Rotation paths and how fast each direction turns (degrees a step):
Each turn is a multiple of 5 degrees from 10 to 175, or 0.
Each row of a path follows its step; steps can be skipped.
Rotation 1:
step 2: [-1.50  1.94 -1.96 -0.73 -1.24  1.19 -2.68  0.56  2.10 -1.47 -0.03 -1.31
  0.19  1.42  1.95  3.03 -1.95 -1.44 -0.93 -1.52  1.63 -1.81  0.27  2.39
  0.28  0.01 -2.37 -2.44  1.99  0.57  1.60  2.21  2.93  0.75 -0.09  1.28
  1.41 -0.28 -0.04  1.71 -1.36 -2.00  0.95  1.39  1.70 -0.63 -0.22 -0.32
  0.39  0.87  0.27 -2.06 -0.40 -0.57 -2.57 -1.12  1.80 -1.32 -1.29 -0.23
 -0.34 -0.31 -0.23]
step 3: [-1.70 -1.21 -1.20  0.58 -1.19  1.36  0.46  2.15 -0.50  2.70 -0.72  0.39
 -0.65 -0.05 -1.84  1.48 -0.24 -0.50 -1.30 -0.06 -0.98  1.04 -0.97 -1.49
 -0.09 -1.63  0.06  0.91  2.22 -1.89  1.36 -1.19  0.39 -0.66  0.47 -1.90
  1.25  1.80  0.50 -3.21  0.40 -0.69 -0.36  2.23 -0.73 -0.46  1.80 -1.49
 -1.25 -2.20 -4.24  1.44 -3.38 -0.93 -0.69 -2.31  0.67 -0.67  1.52  1.47
  1.51 -0.04  1.52]
step 4: [-1.15 -2.38  3.51  0.73 -0.40 -0.55  3.06  1.19  1.04  0.51  0.55 -2.35
  0.94  0.10  1.53 -0.62 -0.77  0.27 -2.12  2.63 -0.59 -1.74  4.49  1.67
  0.06 -0.06 -2.03 -0.46 -0.06 -0.63 -0.91  0.10 -0.26 -0.98  0.90 -1.06
  1.20 -0.25  0.51  0.09  0.67  0.63 -1.19  0.66 -0.09 -1.40 -0.70  0.05
 -0.30  0.98 -1.90 -1.27 -0.73  1.52  0.39  1.84  0.54 -3.38 -1.86 -2.12
 -1.79  1.89 -0.60]
step 5: [-1.12  0.41 -0.38  0.42 -0.19 -2.08 -0.91  0.58  2.25  0.92  0.23 -0.14
 -2.27 -2.82  1.59  2.70 -0.87  0.60  0.76  1.12 -0.55 -1.42 -1.32  3.58
 -0.38  1.72 -0.58 -1.68  2.09 -0.04  1.07 -1.12  1.76  2.87 -1.38 -1.16
 -3.50  1.84  1.30 -0.03  3.11 -1.43  1.18 -2.39  0.61  1.26  1.11  1.01
 -0.57 -1.55 -0.32 -0.28  1.25  1.44 -1.81 -0.96  0.06 -0.06 -1.02  0.15
  0.53 -0.31  1.78]
step 6: [ 0.37 -0.89  1.06  0.40 -0.90 -1.70  0.70  0.36 -2.98  2.35  1.03 -0.37
  1.35 -1.15  1.12  0.47  1.45  0.39 -2.36  1.32 -2.22  4.22 -1.79 -1.97
 -0.11  0.95 -1.89  0.74 -0.19  2.17  2.75 -0.72  0.12  1.84  3.40 -1.55
  1.79 -2.72 -1.21 -1.22  1.23  0.95  0.82  0.89 -0.65  0.78 -0.03  0.77
  0.82 -1.68 -0.96  1.12 -1.05  0.50  0.34 -0.55 -0.99 -0.41 -1.11 -1.09
  0.73 -1.63  0.86]
step 7: [ 0.11 -2.12  1.14  0.06  0.25  0.84 -1.82  0.58  2.28 -1.55  1.89 -2.12
  2.34 -1.33  3.09 -0.23  1.88 -0.45  0.58  0.33 -0.65 -1.39 -1.16  1.86
 -1.13  1.13 -1.49  1.65 -0.60  0.35 -2.09  3.19 -0.37 -0.58 -0.15 -1.27
  3.09  0.75 -0.53  2.06  1.69  0.60 -3.02 -0.07  1.63 -1.56  2.98  0.43
  1.56  0.67  0.13 -0.70  0.80  1.16 -0.06  1.34 -0.01  1.76 -2.35  0.85
  0.53  0.11  0.10]
step 8: [-0.43  2.41 -1.34  2.07  0.64  0.77 -1.32  0.12 -2.39  2.10  1.18  1.47
 -0.82 -0.37  1.22  3.09  1.61 -2.12 -1.25  1.60  2.57  1.73 -1.08  0.52
  0.04  1.46  2.22  0.45  1.45 -1.88  2.08 -0.82 -2.42  0.12 -1.35 -0.66
 -0.85  0.80  0.32  2.87  1.01  1.01 -0.59 -1.80  0.00  0.49  2.06  1.12
  0.34  1.05 -0.07  1.37  0.84  2.23 -1.65 -2.15  0.73 -0.21  2.46 -0.10
  1.37  0.54 -1.32]
step 9: [ 1.93  2.11  1.42 -0.06 -0.71 -0.41  0.73  0.23 -2.16 -0.02 -0.51 -0.03
  1.19 -1.22  1.31 -1.89 -0.82 -3.64 -2.08 -1.92  0.34  1.97 -0.70  0.95
 -2.46  2.03 -0.95 -0.43 -0.83 -0.07 -0.58 -0.30  0.54  0.35  1.82 -1.76
  1.58 -0.93  0.42  2.46 -0.26  1.78 -0.51 -0.03 -2.15 -2.48 -1.14 -2.07
 -0.66 -1.56 -1.10  1.17 -1.94 -2.51  0.69  0.90  0.46  1.53  0.83 -1.84
 -3.45  0.30  0.38]
step 10: [ 0.87  0.80 -0.13 -1.70 -1.15  0.71 -0.31 -2.62 -0.60  0.41  0.66  0.88
  1.89 -1.84 -0.37 -0.28 -1.74  1.29  1.94  2.08  1.20 -1.98 -0.52  1.92
 -1.05 -0.69  1.70  0.17  0.99  0.25  1.71  1.47  2.26 -2.47 -2.48  0.27
  1.69  2.29 -0.20  0.92  0.29 -0.91 -1.51  0.85  1.38 -0.96  2.40  0.08
 -1.53  1.62 -1.14 -1.79  0.38  1.22  0.41 -2.81  1.83  2.04 -2.17 -0.69
 -3.32 -1.26  0.36]
Speeds:
[-0.06 -0.06  0.76  0.03  0.50 -0.64  0.52  0.00  0.42  0.66 -0.12 -0.38
 -0.43  0.47 -0.42 -0.22 -0.27  0.29  0.12 -0.13 -0.40 -0.28 -0.09 -0.42
  1.22  0.41 -0.46  0.31  0.02 -0.10 -0.38 -0.60  0.59  0.42 -0.49  0.26
  0.36 -0.04 -0.42  0.32  0.39  0.21  0.23  0.20 -0.02  0.28  0.35 -0.17
 -0.22  0.38 -0.54 -0.16  0.30 -0.37 -0.80 -0.35  0.21  0.26 -0.11 -0.62
  0.25  0.18  0.45]	45
[-0.14 -0.41  0.15  0.57 -0.07 -0.15  0.20  0.53  0.60  0.21  0.34 -0.21
  0.37  0.44  0.39 -0.64 -0.47  0.57 -0.19 -0.50 -0.10  0.23  0.19 -0.30
 -0.41  0.21  0.54 -0.37 -0.07  0.60  0.08  0.14  0.39 -0.16  0.06 -0.26
  0.49  0.07  0.11 -0.20 -0.11 -0.58 -0.52 -0.17  0.02  0.36  0.41 -0.71
 -0.49  0.23  0.84 -0.26 -0.03  0.78 -0.32  0.09 -0.22  0.57  0.04 -0.16
 -0.65  0.74 -0.68]	130
[-0.34  0.02 -0.30 -0.40  0.10 -0.28  0.05 -0.28  0.28 -0.27 -0.05 -0.62
  0.88 -0.35  0.27 -0.09 -1.10 -0.56  0.08  0.18  0.19 -0.67 -0.41  0.36
  0.34 -0.05 -0.65 -0.24 -0.17  0.12 -0.20 -0.11  0.21  0.09 -0.70  0.36
 -0.19  0.17 -0.47  0.68 -0.01 -0.30 -0.61  0.11 -0.59  0.19  0.39 -0.76
  0.47 -0.42  0.31 -0.23 -0.13  0.20  0.29  0.35 -0.60 -0.31  0.22  0.63
  0.20 -0.45 -0.04]	145
[-0.16  0.12  0.95 -0.08 -0.56 -0.33 -0.02  0.00  0.73  1.01 -0.01  0.85
 -0.41 -0.47  0.09  0.29 -0.39  0.05  0.21  0.26  0.09  0.00  0.34  0.11
 -0.23  0.39 -0.02  0.55 -0.46  0.11 -0.56  0.13  0.29 -0.31 -0.30  0.47
  0.00 -0.05  0.64 -0.47 -0.19 -0.12 -0.04  0.63 -0.20  0.18 -0.06  0.44
  0.31 -0.38  0.75  0.45 -0.24 -0.01  0.30 -0.61 -0.52 -0.64 -0.24  0.07
 -0.49 -0.32  0.11]	55
[-0.38  0.03 -0.02  0.23 -0.37  0.20 -0.09  0.30  0.53 -0.17 -0.59  0.22
  0.00  0.48 -0.26  0.13  0.15 -0.36  0.42  0.04  0.51  0.82  0.14  0.02
 -0.04  0.26 -0.16  0.56 -0.25 -0.10  0.90 -0.61  1.32  0.44  0.33 -0.47
 -0.74  0.07 -0.05  0.51 -0.34  0.56 -0.19 -0.22  0.76  0.00  0.04 -0.15
  0.00 -0.23  0.47 -0.05 -0.17  0.09 -0.39  0.41 -0.20 -0.16  0.65 -0.06
  0.06 -0.50  0.20]	120
